In the rows, zero is written as 128.
Each named move below is a turn or a mirror, shown by a few rows before and after it. Which moves, in which order, take the first row of each later pair to the second? The first pair is answered.
move Z226:
[103 143 120 150 115 137 125 139 144] |-> [107 146 123 148 112 140 123 141 143]
[ 96 127  90 140 152 111 170 100 165] |-> [138 159  78 134 128 175 140 149  98]
[124 115 154 133  72 146 113 119 110] |-> [106 101 163 134  86 117 126 102 140]
[155 117 133 128 121 122  92 146 127] |-> [139 105 137 127 127 101 103 131 149]
move Z93:
[133 120 124 146 108 135  84 155 132] |-> [122 128  91 151 121 147 101 154 130]
[133 116 149 126 114 117 119 118 111] |-> [119 129 106 138 130 128 143 116 108]
[122 135 143 126 131 120 130 129 138] |-> [118 139 131 133 140 124 136 128 137]
[133 144 169 105 125 168 128 164 140] |-> [115 158 126 121 144 177 152 161 135]
move Z173:
[132 131 148 149 137 144 109 160 126] |-> [106 127 115 170 135 135 128 136 125]
[150 106 150  86 150 105 142 103 144] |-> [171 111 128 106 112 134  98 132  92]
[ 73 141 161 154 145 122 136 139 175] |-> [104 151 173 150 115 144  95 180 138]
Now pairs of rows:
(2 to 3 moves a pair)
[120 119  81 159 132 118 115 129 149] |-> [135 118 143 122 149 103 119 128 181]	Z226, Z173, Z93
[125 147  91 142 125 167 149 120  76] |-> [ 98 109 114 154 109 122 143  81  86]	Z93, Z173
[114 128 103 144 136 126 148 110 145] |-> [138 130 165 112 137 122 129 125 150]	Z226, Z173, Z93
[123 123 150 113 132 120 170 104 123] |-> [128 147 124 116 142 144 177 114 108]	Z173, Z93, Z173
[114 120 125 142 104  98  97 116 159] |-> [ 95 122 106 147 114 105 122 102 154]	Z226, Z173
[143 123 101 117 120 153 155 111  77] |-> [165 132 146  86 134 152 150 127  98]	Z173, Z173
[142 136 161  93 175  81 145 124 199] |-> [164 161  57 146 129 155 101 175  96]	Z173, Z93
[137 125  75 113 118 133 138 120 111] |-> [156 140  98  91 132 145 132 145 120]	Z173, Z173, Z93
[129 152 145 148 150 117 117 175 200] |-> [109 154  84 185 141 125 132 162 175]	Z93, Z173, Z173
[126 104 161 135 115  88  99 122 167] |-> [100 108  91 170 104 110 126 103 125]	Z226, Z173
[134 134 104 107 153 135 164 114 108] |-> [118 117 107 111 148 105 159 101 128]	Z173, Z173, Z226
[134 107 131 116 106 159 127 123  86] |-> [120  94 157 102 127 136 151 101 122]	Z93, Z173, Z93
[138 100 162 109 134 108 187  80 131] |-> [151 138  87 131 133 162 183 118  83]	Z173, Z93
[ 85 115  94 157 125 130 118 134 131] |-> [ 84 106 109 149 126 116 119 124 142]	Z93, Z173, Z93
[ 87 142  97 158 121 114 129 154 137] |-> [ 92 125 150 142 116  89 112 145 153]	Z93, Z173, Z173
[104 153 108 145 160 129 130 153 184] |-> [102 119 115 166 118 106  87 145 170]	Z93, Z173, Z226
[131  90 110 116 136 114 163  88 111] |-> [150 112 124  96 141 141 169 106  91]	Z226, Z173, Z226
[116 146 128 137 154 142 152 129 153] |-> [137 127 162 138 115 141 101 146 127]	Z173, Z173, Z93
[161 103  96 124  98  80  84 119  85] |-> [149 100 127 103 131  45 110  97 137]	Z226, Z173
[122 138 147 142 155 101 116 127 187] |-> [116 150 104 158 162 118 130 132 172]	Z173, Z93, Z173
[113 127 175 118 169 120 135 117 186] |-> [130 151  85 162 136 178 101 158 107]	Z173, Z93
[126  98 180 108 134  95 148 114 176] |-> [127  82 165 131 103  84 107 122 162]	Z173, Z226
[113 118 121 131 156 105 125 107 140] |-> [139 123 148 120 135 122  89 129 122]	Z93, Z173
[162 132 122  92 141 123 121 137 130] |-> [148 108 135  98 137 104 127 117 142]	Z173, Z173, Z93
[ 95  96 196 129 114  86 138  87 160] |-> [ 78 108 109 170  99 135 161  80  85]	Z226, Z173
[104  88  98 116 102 102 118  94 113] |-> [137 126 112  86 110 160 122 132  75]	Z226, Z173, Z226
[116  90 173 128 100  89 101 139 143] |-> [125 137 168 100 164 115 145 160 172]	Z93, Z173
[111  99 154 141  96 127 122 103  95] |-> [ 98 106 146 140 112 130 149  92 100]	Z173, Z226, Z173
[137 108 106 112 118  62  88  97 161] |-> [134 118  56 134 114  81  92 102 135]	Z173, Z173, Z93
[143 131 126 133 102 147  83 146 116] |-> [118 136  88 148 112 155 117 127 102]	Z173, Z226
[100 124 107 147 107 155 146 121 101] |-> [130 139 172 105 129 161 138 139 123]	Z226, Z173, Z226
[116  92  83 151 114  78 113  95 148] |-> [120 131  74 128 165  96 152 114 173]	Z173, Z93
[165 117 131  55 154 102 132 106 173] |-> [196 144  97  67 134 144  95 150 121]	Z93, Z173
[129 174 111 127 152 176 143 159 138] |-> [149 141 180 110 117 151 100 162 137]	Z173, Z93
[178 130 148  90 126 151 106 158 115] |-> [135  89 137 121 114  79 101 112 159]	Z226, Z173, Z226
[146 141 133  99 172 123 148 144 179] |-> [124 140  83 124 166 128 170 123 157]	Z226, Z173, Z173
[139  94 176 120  86 118 110 102  88] |-> [126  93 185 113 110 103 134  83 116]	Z173, Z173
[113 122 151 121 112 138 131 105  53] |-> [127 137 180  93 128 143 138 118  71]	Z93, Z173, Z173
[132 138 186 153  73 158  93 162  85] |-> [109 184 127 143 141 188 182 156  99]	Z93, Z173, Z226
